Rows are one point carried round by a steady rotation, each followed by how many steps it has turned.
The counts run from 0 to 651.
[118 110 112 129  88 125 183 169 134 173 108 117 129  85 133 169 162 104
 142 144 152  78 125 103 143 124 138 127 146  78 109 150 158 131 127 105
 138 143 127 177  96  80  83 123 148 126 141 139]
600
[111 125 173 177 179  82 103 138 143 155 146 133 144  98  83 112 142 168
 120 136 149  97 108 149 135 119 116 126 132  95 127 113 136 110 159 125
 154 156 114 126 102 106 137 142 120 124  40 110]
528
[ 82  81 127 163 151  60 146 153 123 158 163  86 128 154 168 123 129 111
 141 145 170 122 100 104 167 132 137 128 133 115 124 143 145 146 116 104
 151 163 152  99  89  86 114 115 141 134 106 104]
612
[ 95 116 129 149 149 129 174 123  84 150 166  95 146 111 149  96 143  88
 113  85 140 120 128 142 128 116 106 110 111 168 138  95  82 131 116 121
 185 122 111 139 149 136 131 100 119 195 154 133]
2
[100 115 141 160 116 101 119 101 131 123  85 156 116  96 143 145 133 102
 106 108 107 170 170 131 118 103 154 100 112 143 115 140 114 149 123 132
 180  77 154 133 147  70  51 140 165 127 128 130]
651
[131 137 145 151 120 126 111 164 136 147 131 156 149  78  98 155 117 136
 112 132  72 115 173 107 111 163  81 141 148  96 142 123 153  67 163 128
 146 170 145 130 128 111 133 160 125  96  91 159]
512
[ 92 135 116 174 152  87 138 129  84 152 162 121 134 168 116  84  91 134
 117 139 111 135 120 133 116 111 144 153 166 145 134 123  67 107 133 145
 168 121 161  80 139 105 131 127 162 136 101  84]
418
[108  95 160 156 141  87 109 142 178 170 196 122 128  85 107  92 130 160
 135 133 142 114 144 190 148 131 131 117 157 131 111 113 123  83 165 142
 134 145 122  86 149 126  94 104 137 169 137 115]
502
[115 102 146 134  99 134 125 148 125 139 129 114 121  54 169 131 128 105
 137  86 101 147 156 148 122 142  57  98 114 160 119 150 157 141 125 103
 171 108 107 125 157 125  97 156 133 160 178 155]
592
[126 105 102 135  77 117 185 150  88 141 108 165  90 151 169 126  70 134
 123 141 102 148 117 114 114 107 124 148 156 143 131  90  97 108 145 124
 154 130 161  99 134 104  76 146 154 137 152 112]
404
[ 81 102 145 156 165  98  88 105 152 149 128 101 162  62 113 131 153  99
 117 121 166 108 119 184 150  72 106 124 124  83  89 151 154 153 138 113
 122 118 120 148 128 122 128 118 125 114 101 112]
559
[ 85 118 112 175 131  90 154 139  88 132  78 138 110 133 166 144 154 114
 128 164 136 121 110 102 133 100 130 141 113 114 123 126 114 198 142 107
 159 130 165 148  88  88  68 149 136  95 160 118]
626
[124  95 145 157 150  94 153 152  75 125 116 121 150 140 167 118  82 112
 124 134 131 158 156  82 151 127  61 131 176 138 120 125 168 130 161  98
 168 123 167 112  98 110 124 113 131 127  96 102]
7
[103 105 195 119 138  97 134  81 127 144 122 117 168 131 132 101 121 118
 107 165 161 141 134 108  97  85 100 133 170 108 105 152 154 151 166 131
 134 130 157 100 128 104 132  91 165  93  84 130]
365
[103  69 172 139 159 151 108 111 131 141 159 155 123 125 108  95  86 169
 114 149 128 125 136 178 108  64 132 113 130 120  94 137 107 165 117 158
 110 127 173 106 134 137 101 133 125 108 176 108]
134
[109 114  61 213 126 155 111 150 120 137 138 140 109 106 124 112 100 100
 129 105 114 101 100  98 113 118 115 158  93 117 131 134  96 122 108 122
 141 184 115 150 134 121 145 199 110 126 133 115]
523
[144  99 144 141  44 144 158 169 125 124 147 150 137  96 134 142  76 125
 113 135  83 102  98 124 113 115 132 120 172  99 107 128 128 122 134 164
 132  79 115 139 142 103 117 110 103 144  79 149]
100
[121 153 118 189 131 167 144 135  64 121 104 114 139 109 168  94 132  88
 139 104 122 142 118 116 133 118  94 121 139 169 121 145 106 148 126 122
 194 116 113 138 143 128 112 168 150 176 124 105]
4
[115 116 128 140 136 209 133 141  69 146 119 113 129 102 100 100 102 116
 139 129  96 129  99 116  85 122  71 139 146 132 110 162 128 110 104 127
 111 170 138 102 151 140 148 176 155  92 122  97]
140
[130 100 101 202 138  93 109 139  90 134 175 106 117 107 111  97  87 133
 172 103 125 115 109 111 147 123 106 132 139 137 111 158 125 141 107 113
 160 132 133 157 102 104 161 160  87 132 114  73]
552
[116 121 181 149 114 116  93  88 164 155 142 136 161  76  80 119 127 120
 119 151  97 144 140 150  97 134 134 135 175 126 112 144 145 101 157 153
 126 130 138  84 166 100 108 116 142 100  80 122]
145
[109 124 116 150 134  68 131 133 125 157 127 125 146 114 139 139 128 107
 142 148 110 141 178  69 118 137 121 151 134 136 140 142 128 143 144 100
 182 171 183 124  96  70 102 151 134  84 166 141]
597
[114  85 125 128 125 136 167 109 120 166 121 106 131  35  96 166 143  82
 118 115 115 106 139 147 120 134  95 129 103  95 113 110 149  86 148 109
 117 130 122 158 152 124 111  96  99 133 147 159]
233
[ 97 131 101 180 163 120  99 148 118 139  84 134 117  96 113 133 132 125
 128 150 118 125 125 126 129 125  82 152 118  86 118 147 153  96 157 109
 126 160 141  97 124 103 103 179 173  87  93 107]
200
[116  87 193 125 159 134 139 144 151 158 132  85 150  85 126 114 170 121
 151 157 176 102 119 120 134 136  93 108 148 104 108 156 198 151 147 109
 126 182 138 131 106 113 110 110 129 119 121 138]
586
[136  95  87 170 126  70 134 120 101 161 166 135  96 117  89 134 113 135
 151  96 110 135 165 123 154 144 155 133 122 148 127 116 112  94 122 103
 189 128 160 160 111  85 114 153 123 133 165  94]
240
[106 140 170 155 155  95 127  95 134 135 102 140 132 100 136  96 175 128
 122 110 147 132 142 134 105 116 116  95 110 148 133 113 120 126 159 124
 189 125  85 127 147  86  66 126 176 154  82 142]
309
[ 95 158 101 190 153 118 108 154  98 152  99 124 112 101 105 123 143 131
 139 134 113 127 123 130 140 151  96 145 139 111 127 147 129  75 153 118
 147 155 134 104 130  91 115 187 179 100  85  91]
199
[110 141 143 125 103 123 146 128  76 125 137 158 119 150 151 118  92 143
  86 119  66 151 153 112  87 129  98 134 132 151 155 106  74 140 138 143
 177 125 166  87 140 137 122 160 140 111 155 152]
402
[132  72 123 139  78 130 106 109 175 144 112 169 108 100 103 136  63 139
 122 135 113 130 128 124  91  97 137 144 123  77  99 142 153  99 134 127
 110 154 139 119 144  86 116 168 138  84 100 123]
158
[100 125 142 187 166 129 102 141  81 122 153 112 140  88 130 120 137 115
 108 125  88 144 121 129 145 167  67 137 122 155 142 127 125 159 132 127
 157 156 158 115 122 167 159 164  67 112 154 133]
536
[137  80  99 147  86 195 168 149 122 163 148 117 112 112 122 127  89 101
 138 145 138 107  89 134 150 112 154 153 172  87  87 159 128 113 119 141
  97 160 159 150 133 138 137 143 121 139 168  99]
465
[109 146 121 176 132 140 158 133  71 139 129 102 138 113 156  98 147  73
 130  89 134 137 112 129 130 124 103 119 130 174 133 122  87 137 122 122
 197 108  96 137 157 132 110 135 140 199 135 117]
3
[122 135 116 143  49  86 168 123 100 141 148 126 128 153 145 124  94  96
 126 119  94 161 129  81 124 155 158 143 186 148 143 147 102 118 134 142
 190 105 169 124 120  94 135 143 137 131 115 116]
375
[ 83 127 101 160 169 162 120 167 101 158 131 120 142  88 139 123 133 111
 122 128 108 114 137 171 135 120  74 152 121 120 125 136 102 128 131 124
 128 160 157  90 139 169 124 161 149 123 196 125]
506
[114  65 118 173 135 169 169 141  86 109 169 105 133 154 174 107  92  71
 131 113 145 129 129  83 143 114 124 101 127 136 109 162 130 160  94 135
 151 120 144 145 128 121 135 103 122 160 156 126]
330
[ 91  79 147 150 175 137 114 123 159 168 128 133 126  70 112 122 152 120
 102 118 155 124 132 186 130 106 112 121  82 126 115  90 129 108 138 121
 118 174 115 109 161 130  70 126 118 148 143 137]
531
[115 131 129 144  84 194 126 137 124 141  96 118 123  77 133 141 124  80
 105 140 101 137  89 126 118 151  88 148 141  95 110 159 149 116 153 132
 112 186 140 118 161 153 142 202 130 100 112 133]
481
[110 138 125 170 129 114 101 150 122 130 136 140 116 120 146  98 135 138
 150  74 126 125 156 126 119 118 128  93  98 142 129 168 117 150  97 125
 200 127 106 137 124  88  88 194 185 153 116 128]
608
[116 114 169 124 134 164 157 128 135 142  78 153 171  86 129 156 161  86
  72 128 143 118 190 129 123  89 118 113 140  89 111 124 141 129 159 131
 147 128 145 158 132 117  80 108 153 137 128 174]
12
[122  93 169 138 121 131 149 145 129 139 148 124 121 183 169  96  96 122
 118 152 146 166 113  93 132 146 130 123 176 136 126 138 146 108 134 141
 142 188 158  65 122 100 116 139 170 137  82 110]
391
[107  72 145  98 112 130 147 119 142 172 131 135 117  78 111 163 139 120
 110  94 146  89 133 147 110  89 111 112  83  81 113 114 149 156 115  99
 137 159 131 175 114 127 124 138  94 119 164 168]
574
